In the rows, zero is written as 128.
Where one turn sends some rows of the set: a few examples, then the rows asked
Gud: [145 121 111 124 147 137 135 141 129 152 140 100  79 171  86 131 125 102
 133]
lozik: [139 115 138 123 111 111  94 123 112 152 127 116 121 116 114 106 142 112
 147]
feva: [139 123 108 114 178 130 136 141 101 116 126 110 109 150 119 139 154 117
 170]
lep: [143 136 151 109 146 119 100 176  97 148 130 125 133 121 116 102 126 103
 140]
dad: [126 117 133 126 152 115 146 117 121 140 115 108  87 134 129 125 134 116
 175]
fal: [150 146 136 135 132 153  99 133 116 128 132 117 124 156 104 105 139  75
 150]
Lole: [137 122 138 135 119 169 108 130 124 148 133  95 108 131 100 101 135  82
 141]
vufo: [152 119 120  99 141 121  75 173  93 134 142 124 128 142 105 126 141 102
 161]
kog: [123 113  99 123 156 131 124 144 117 113 128  79  95 136 122 146 148 124
 160]
Rusik: [148 117 123 128 149 149 153 155 130 164 138 103  82 161  94 114 127 102
 135]
Gime: [138 117 156 105 136 121 108 168 112 159 146 105  87 143 117 110  88 120
 151]
madem: [145  93 156 105 121 135  95 159  96 150 148  79 103 128 106 100 128 116
 164]
rog: [153 120 146 122 140 130 109 154  96 151 128 123 140 112 119  92 153 113
 144]
pofi: [130 126 111  99 177 133 130 147 102 116 126 110 108 146 124 141 148 116
 174]
robik: [130 110 102 127 159 130 132 133 113 115 129  81  96 139 114 142 150 125
 155]
podip: [124 140 133 124 173 122 144 147 113 121 119 108 110 135 139 122 137 118
 156]
fug: [134 122 160 119 117 102  89 143 112 156 132 108 106 128 114 102 113 105
 153]
sida: [154 107 119 111 138 130  90 191 109 137 157  96  96 157 107 130 113 121
 157]
nenem: [121 122 136 122 149 112 139 123 120 134 117 100  88 137 139 119 131 119
 180]
tave: [149 134 130 122 146 174 101 140 103 125 141 101 125 148  91 110 147  83
 140]
kagom: [150 126 123 108 153 126  96 200 109 142 147 119 108 151 112 125 110 114
 147]
dafov: [146 103 121 123 123 128  77 176 106 128 148  81 116 129 102 120 144 115
 140]
batim: [126  98 126 118 156 139 151 132 109 137 127  81  85 128 121 126 143 128
 167]
zup: [148 130 148 127 129 165 112 134 115 150 130 116 115 142 107  94 137  75
 162]
Vopuf: [156 133 123 138 158 133 141 152 128 145 141 106  93 175  95 117 127 103
 130]
Febu: [155 123 126 128 147 134 145 145 129 161 138 115  81 178  99 117 125  96
 153]
romis: [151 109 125 130 128 126  88 145  97 126 142  90 135 122 103 108 158 125
 130]
Gusa: [146  91 145  97 128 138  99 133  89 153 140 100 118 119 103 103 150 121
 155]
mada: [142 117 125 115 125 172  96 125 112 136 142  96 108 148  87 118 141  79
 151]
mavu: [141 105 139 118 130 127 100 177 116 145 155  81  83 148 107 117  97 129
 148]
sof: [131 135 128 130 174 119 152 140 113 125 116 114 109 135 132 124 143 119
 157]
Lenib: [161 113 126 111 132 119  84 141  94 134 137 125 134 141 108 113 161 111
 165]
tebom: [122 100 128 115 154 145 146 142 115 132 128  75  88 127 131 122 141 127
 172]
Fize: [140 134 140 108 145 112 101 179 118 152 141 127 104 145 118 118  94 111
 147]
nade: [156 123 120 114 161 147 142 149 115 147 145 104  89 181  86 125 131 103
 137]

sof turns into batim
mavu turns into kagom
Gusa turns into Lenib
Now find these:
nade turns into Febu
mada turns into fal
pofi turns into nenem
dafov turns into lep

Where one turn sends some rows of the set: a few examples, then the rows asked
Lebup: [ 74  79 129 130  97 144 137 133 117 109 109 114]
mes: [118 136 141 142  88 163 100 111  97  99 126 113]
tufor: [116 112 126 158  74 121 125 101 106 136 128 108]
git: [146 112 119 128 100 165 114 101  99 101 106 114]
tuvu: [130 109 130 145  63 138 123 104 104 136 119 137]
rov: [105  90 134 137  60 126 137 120  96 121 124 135]
pataf: [112 115 119 152  80 110 140 121  92 121 132 132]
rekot: [ 97 125 134 159  87 151 123 116  95  88 144  95]
zatul: [102 125 140 134  91 143 119 135  84  83 133 126]
zupo: [ 99 128 121 180 105 138 133 109 117  81 124 119]
pir: [120 119  89 148 100 168 118 121 114 121 107 144]
migun: [125 107 112 130 112 133 136 124  85  79 119 120]
Zabap: [ 78  80 110 128  83 152 123 119 127 117 104 109]
nusu: [107 127 101 159 122 148 138 133 107 111 117 135]
Zila: [ 86 117  84 146  87 124 105  99  94 102 106 120]
Tek: [118  76 126 124  83 160 137 114  99  83 113 110]
Nuda: [107 100 136 152  77 171 125 110 120  83 105 150]
sinar: [102 104 148 138  67 174 121 120  98  88 131 118]
zufi: [ 85  94  83 153  72 139 126 106  92  93 112 136]
vinu: [119 111 117 141 102 178 127 123 114 119 102 152]
fatu: [ 90 101  96 133  70 141  99  98  98 104  94 137]
nar: [109 116  85 147 109 152 131 136 105 108 115 149]
nemag: [ 81 104 138 140  98 126 129 125 112  71 108 132]
rop: [ 89 102 125 146 102 158 121 109 130 126 106  91]
misud: [ 80  93 103 142  95 143 123 117 126 122 111  90]
palav: [107 123 140 154  94 151 101  92 130  98 101 110]
moroz: [121 102 112 148 103 146 132 100 105  92 123  79]
sib: [ 97 106  82 161  71 152 109  87 101 107 106 120]

Tek turns into git
nar turns into Zabap
Now find these:
zatul turns into sinar
fatu turns into sib
nusu turns into Lebup
rov turns into tuvu
zupo turns into nemag

